Turns, then the turns between two rows, first turn first; the first pair answered:
turn E:
[  2  18  22   8  18  -9  -1 -11  -7   7  -3  20  -3   3 -19 -13  24 -11
   2  15  13  -4 -14   6  22  -1  19 -15  -3   1  19  -7   2 -15   8  24
 -11  32  -7  28   5  19] => [ -2   8  22   9   3  -5   3 -20  -7  -3   5  13  -4  16 -23 -22   4   8
   2  16   8  -3 -37  23  13   9  11 -16  -8   5  25  -6  -5 -22   7  22
  -9   4  -7  19   7  15]
[ -1 -11  -9   8  -1  17   1  13 -13   3   8   5 -12  -3   5 -18 -13  -7
   7  -9  18   1   0   0   7   4  17  -8  -3   3   0   2   1   5  12  -9
  -4  -9  -4   5   1  -9] => [  7 -13 -13   8 -10  12  -6   6 -21   9  16   3  -5  -9   4 -16  -4   2
   4  -5   1   3  -3   4  -1   8  19  -6  -1   3  -7   7   6   0  -2   3
   3 -10   1   3  -1 -13]
[-19 -14  13   6  -4  21  -4   2  10 -25   5 -29   2   2   8   2  -1  22
  20  10  -5  13 -26  18   4  31 -38 -12  -1   5  17   3 -36 -10 -22 -46
   9 -30  16  22   1 -15] => [  5  -3   4   5   7   7 -18  -3  -8  -1   2 -21  24 -36  15  21  49   1
  17  11 -25  11  19  -7   4  21 -25  -5   6   5  -8   9 -18  -7 -46 -15
   9  11  26  28   3 -18]
turn C:
[  7   0  -9   9   5  -4  -8  -2 -14  14   1  -2  14 -10   3  12  26   1
  -9   4   1  -5  25  -1  -2 -10  14   5   1  -6  -3   6   9  -4 -14  16
   2  17   4   0   1  -3] => [  7  -4  -5  10  -6  -2  -5  -7 -15   9  -5  -6  20 -13   5   6  18  15
  -4   9 -12 -10   7  14 -12   1  -1   7   1   3  -4   7   7  -9 -23  13
   5   0   8  -4  -8  -8]
[-18  10   5 -13   9   5   1   9  11 -13 -29  10 -11  17  12   3   0 -28
 -11  -4  26  -3  13 -33   4  -3   5 -15  10   5  35 -18   8  12   8   6
  -8  28   6   8  -7  10] => [-13  10   6 -17   2   0   2   3   7  -8 -43  10   6  -3  15   3  13 -25
  -1   3  11 -18  12 -27  -5   5 -15 -10  16  16  24 -17  18  15 -10   7
  -8  26  21  13 -21  -2]
[-33  -7  47 -24   7  -3  -3  -3   7 -12 -24 -12 -13 -26  -2 -14  -1   3
  22  15  13 -15 -30   2  -9  16 -57   3 -19 -21 -18 -30  22  31  10 -13
  -8  -2  31   2  -9  11] => [-41 -11  47 -19   9   3  -1  -2  11 -19 -14 -16 -24  -6  -8 -15 -23   8
  15   9  21  -9 -44  12  -4  16 -47  -4 -24 -23  -8 -32  12  29  25 -14
  -6 -12  20  -4   1  18]
turn M:
[ -9 -20 -13   6  -1  21 -18   1 -33  22   0 -20  29   5   4  32  12 -12
  16  10 -44  -6   4  10  -5  11  14   9  -2  23 -23  -4   6 -17 -29  24
  20 -10  39   3  25 -11] => [-36 -15  12 -10  14  27   2  27  -1   2 -44  -3   6   2   2  21  -9 -36
  40  12   7 -12  -5   8  -2   2 -15  -3   0  28  12 -32  -4   3  10 -29
  -3  -8  37  18   4  -6]
[-11 -12  -7  13 -23  10   1 -18  -4  -8  20 -17  -2  28  -5 -15 -24  25
  -9  -1 -16   6 -35  23  -9   8   2  -8  -3   2   2   7 -15 -17  -8  10
  18 -37 -10 -13  10  -4] => [ -8  -9  -1   1 -26  -1   6 -17  -4  -3 -10 -15  10  -7   2 -20  -3  16
  14  10 -21 -12 -33  23 -19  14 -30   2   7  12 -10  -1   2  -6 -24  -8
  15 -32   9  -5 -18 -18]
[ 13   6  -3   9   7  -6 -13  -7  -6   4  20  -2  -2  12  -7  14   6  -1
 -20 -16 -17   5  21 -13   1   1  32   8   0 -12  -9  15   1 -11  -4  33
  -5  17  -6 -11  29  12] => [  4  10  10  -6   4 -12  -3   3   3   1 -30   8   9 -30   0   9  26 -14
   9   1  -9 -20  23 -14 -10   6 -22  15   8   7 -11  -7  11  11 -14  -1
 -18  25  14   6 -12  -3]
[  7  -7 -40  20 -31 -21  31 -27  12 -11  37  -2   0  -2 -17  11 -16  53
  -2   7 -32 -18 -22  41  -6  21 -17  17 -25  -2 -43  -3   2  -2 -15  -3
   4 -30   4 -28  -7 -41] => [-10  -7 -21   8 -22 -19  46  -8  33 -24   3   6 -13  -7 -18   2 -30  39
  16  13   4 -26 -26  41  -3  14 -44  14 -23   5 -22 -26  -8  14  11 -44
 -11 -30   2 -17 -27 -41]
turn V:
[ -8  24  34  19   5  -6  -7   3 -29  13  -4  -6  30 -22   6   6  28  -5
  27 -19 -20 -19  -5   5  49  16   5   7 -22  15 -18   4   7 -10  -3 -10
 -24   5   7  -4 -27  -9] => [-10  25  36  17   7  -7  -7   6 -27  12  -7  -5  25 -23   5  10  29  -7
  31 -20 -15 -20  -4   4  47  13   3   8 -20  11 -11   2   4  -6   3 -12
 -27   8   5   0 -29 -10]
[  6  -4  -9 -17 -43  -5   2 -10   2  33   9 -23  16   6  -7  -3   9 -20
 -38  -5 -22  15   7  -9  -8   7   3   0   1 -23  11  12  11   1 -42  32
  -6  15   4  18  18   6] => [-11   2  12 -29 -27  -3  15  14  23  17 -23 -12  -2   0  -8  -6  -2 -42
 -23  -2  21  10  11 -14   0  -7 -15  -8   1 -21  33 -10   7  19 -15  -8
 -27  25   4  25   2   8]
[ 29  -2  26  10  13  -2 -22  16 -24 -20 -10  11  -3  17  -1 -16  26 -18
 -21 -18   7  -3 -11  -2  14  22  29 -13  -1 -17   5  17   2  13  -5  -3
  -4  34 -15   5 -10   5] => [ 16 -10  33   8   2   3  -9  17 -18 -31 -21   4  -1  14   2 -30  10  -1
  -9  -9   7 -10 -35  16   7  34   0 -13  -2  -8  13   8  -2  12  -9 -22
  -5  12  -8   3 -27   0]
[ 24 -19  -3 -10 -61   1  27  -5 -17  -3  -4  13  23 -26 -11   8  11 -31
  11  14  20 -14  12 -25  -8  -1 -16   7 -18 -14 -16 -14  30  -4   2  16
  -9  -3  -1  12 -22   9] => [ 23 -18  -3  -7 -64  -3  26  -5 -19  -3  -3  16  26 -30 -11   5  11 -32
  13  15  18 -12  10 -23  -9  -2 -16   7 -18 -12 -13 -15  31  -4   0  18
 -10  -5  -2  12 -22   2]
Then:
Between the rows of a pair lie two turns.
[  4   7   4  -4  -4 -38  -4  11  33 -11 -28 -13  16   0  34  -3   3 -20
   8 -26  15   7  64   4  24 -26   5 -32  -4  -3  13 -30 -19  41   4 -22
   0  43 -29  12  -8   1] => [  1 -10  -6  10 -20 -23  -5   0  32 -23  12 -27   1  43  22 -11 -37  11
 -10 -37   6  17  28  29  23 -15  26 -41 -15  -9  23 -16 -32  18   7  -8
  14   2 -47 -11  19   9]	M E
[  2   7 -28 -12  -1 -28   6  -1  24 -15 -37   6  20 -11 -13  -8  -4 -14
  50  35 -15 -13   3  -7 -17 -13 -25   0  20  -2 -22 -15  31  12  25 -25
  -1  -4 -17  13  -9  -7] => [  1  -4 -41   1  -7 -20   0 -11  20 -21  13  -7   1  36 -26 -10 -40  11
  25  19 -23  11 -17   7 -13 -12  13  -8   6 -12 -16   3  15  -8  34  -3
  13 -28 -37  -6  27   7]	C M
[ -5   1 -49  11 -36  12  28  -5  -1 -11 -11  10   1 -23  24  -5  19  15
  12  -9 -11 -11 -15  26 -28  40  -9 -14   0  37 -43   7  -2  -3 -31  19
  36 -24  10 -33 -17 -16] => [  3  16 -46   5 -21   5  24   5  -4  -2 -24  24   8 -41  29   7  52 -14
  14 -10  -8 -12  17   0 -19  26  -2 -11   4  34 -49   3   5   9 -31  22
  26  10  15 -22 -19 -18]	V C
[ 22 -23 -28  10   2 -13   0  -4 -34  23  40   1 -16  12  -8   3  17   0
  -4 -32  24  -4  -8   0  -9  -2   8 -16  -5  20 -37  12  11  -2 -14  31
   3   3  -5  -2   8  -7] => [ 10 -28 -25  11   0  -7   8   2 -20   7  40  -3 -36  31 -10  -9  -8   8
   1 -33  40  -4 -32  11 -10   1   1 -20  -6  21 -20   4  -1  -1   3  16
  -2 -16  -8  -3   7  -2]	E E
[-22  -5   2   2  20   8   0  15   7  -1   4  15 -18  17   6  12 -18 -18
  -6  -8  29  10   8  11  26   8   7 -19  -8  -2   3 -27   4  -1  39 -14
  -3  -6   2  -1  11  25] => [ -3  -1  -8   9  21   1 -13   4  -7  16  20  12   2   1  11  25   7 -20
 -19 -11   2  13  29  -1  26   8  25 -11  -5  -6 -18 -15  14  -8  21  17
   4  13   3  -1  24  22]	C M
